128 stands for zero in the data rows.
Here are some points:
[150 117 175 102 137 147 128 163 107 183 151]
[ 82 112 151 176 121 113  62 202 131 163 116]
[119  90 113 112 138 149 104 127  98 147 128]
[139  88 173  90 131 165 115 188 108 159 178]
[133 135 149 106 131 144 140 157 142 166 104]
[127 129 151 122 129 160 104 184 106 170 150]
[168 140 116 155 132 153 148 109 130 140 131]
[142 139 167 130 116 133  95 167 128 165 136]
[124 146 115  95 148  75 164 167 152 138  25]
[106 136 125 150 106 106 122 158 142  86 120]
[118  97 110 119 133 193 113 126 137 138 108]
[ 73 143  84 175 145 149  97  62 117 151  65]
[164 147 115 145 124 134 119 105 102 133 111]
[ 87 131 122 223 127 112 115  54  92 123 148]
[ 59 130  98 150 114 126  88 132 114 134  74]
[121 106 131  99  81 188 174 139 126 125 124]
[127  86 118 101 125 169 123 145 100 149 117]
[119 173 103 174 142 109 120  99  81 101 130]
[146 103 166  95 154 169 129 144 113 177 142]
[133 133 153 129 122 144 108 144  91 166 124]
[ 83 123 125 180  91 116 136 120 156 117 123]
[108 135 126 146 113 138 131 143 121 102 147]
[ 63 143  99 145 139 168  89  80  94 157  86]
[ 61 255 189 163 162 129 135  83  94 168 119]
10 more points follow, each with its number after it:
[192 134 110 137 120 126 152 112 133 122 105] 0
[ 30 151 134 208  29  10  61 161 124  78  29] 1
[111 159 132 179  93 129 124 104 126 118 132] 2
[ 45 152 135 191 102  61  73 183 123 165  47] 3
[122 147 124 148 148 145  92  36  68 150 113] 4
[ 51 174 140 182 141 133  94 120 111 155  94] 5
[121 108 136 160  82  83 128 131 129 142 148] 6
[108 150 160 139 121 152 132 144 131 183 116] 7
[100 156 111 129 138 129 134  82 117 156  72] 8
[126  91 110 113 146 163 110 119 120 138 134] 9
Which of these numbered points is nearest to each point below, ignoring the direction in which the first points spread most? Its number follows each.
[139  69 117  90 133 180 116 136 128 146 134] > 9
[151 120 111 120  95 142 143 149 134 113 156] > 2
[223 120 120  99 113 156 180 112 127 124 133] > 0
[100 120 148 153 111 131  76 179 116 160 123] > 5
[200 124 109  96 116 145 162 128 132 137 116] > 0
[ 92 119  97 168 173 154  87  93 120 133 102] > 9
[131 128 149  73 152 215 132 152  77 174 149] > 4
[128 156 157 138 118 158 141 136 102 194 106] > 7
[217 178 131 130  91 170 151  73  61 153 146] > 4
[ 78 145 124 255 168  89  64  41  58 104 165] > 4
[172  45 127  87 141 155 108 164 111 158 145] > 9
[150  94 115  92 126 152 100 128 124 136 129] > 9
[182 127 122 146 134 136 157 113 140 135 142] > 0
[102  81 125 172  69  79  98 163 133 115 132] > 6
[ 96 157 160 144 132 129  85 164 121 142 110] > 5
[120 111 166  87 149 163 113 192 117 150 156] > 5
[ 89 118  90  69 135 244 124 116  79 124 163] > 9
[117 154 159 136 124 165 137 148 123 169 119] > 7
[ 91 142 138 144 121 125  95 162  95 133 111] > 5
[135 126 118 188  91  85  93 144 123 131 111] > 6
[ 99 171 124 125 151 150 138  88 118 153  90] > 8
[ 88 163 126 167 139 166 149 130 134 169  95] > 7
[131 132 148 118 116 164 144 179 144 181 102] > 7
[ 91 175 165 167 148 127  89 115  93 160 117] > 5
[109 147 134 116 128 151 129  90  96 159  95] > 8
[148 154 116  86 100 146  72 116 168 159  69] > 8
[171 142 118 130 126 139 137 102 111 140 113] > 0
[ 97 158  84 188 134 126 110  59 132 152  50] > 8
[198 119 119 143 155 135 128 132 132 114 156] > 0
[177 138 122 114 118 150 170 106 109 146 132] > 0
[176 129 117 101 122 146 148 143 130 143 138] > 0
[107 125 103 167 129 136  78 111 114 126 109] > 9
[125 107 108 114 130 162 107 106 139 148 110] > 9
[ 83 138 103 130 149 190 144  84 141 154  65] > 8
[114 142 148 151 111 117 141 136 126 179  87] > 7
[151  89 130 115 128 137  89 128 103 141 143] > 9
[194 132 132 106 142 163 156 119 111 134 163] > 0
[155 116  98  88  61 237 216 108 108 176  47] > 8
[139 138 130 142 108 119 150 120 138 141 154] > 2
[ 99 155  82 192 159 127 131  96 120  96  94] > 9
[ 84 131  92 149 138 216 159 112 191 124 125] > 9
[ 92 114 110 165 103 138 122 142 133 112 125] > 2
[145 110 136 123 104 143 114 165 122  96 187] > 2
[136 109 156  85 120 142 139 177 124 163 109] > 8
[117  85  98 125 126 158 112 132 145 144  82] > 9
[169  98 127 125  68  98 144 140 148 120 141] > 6
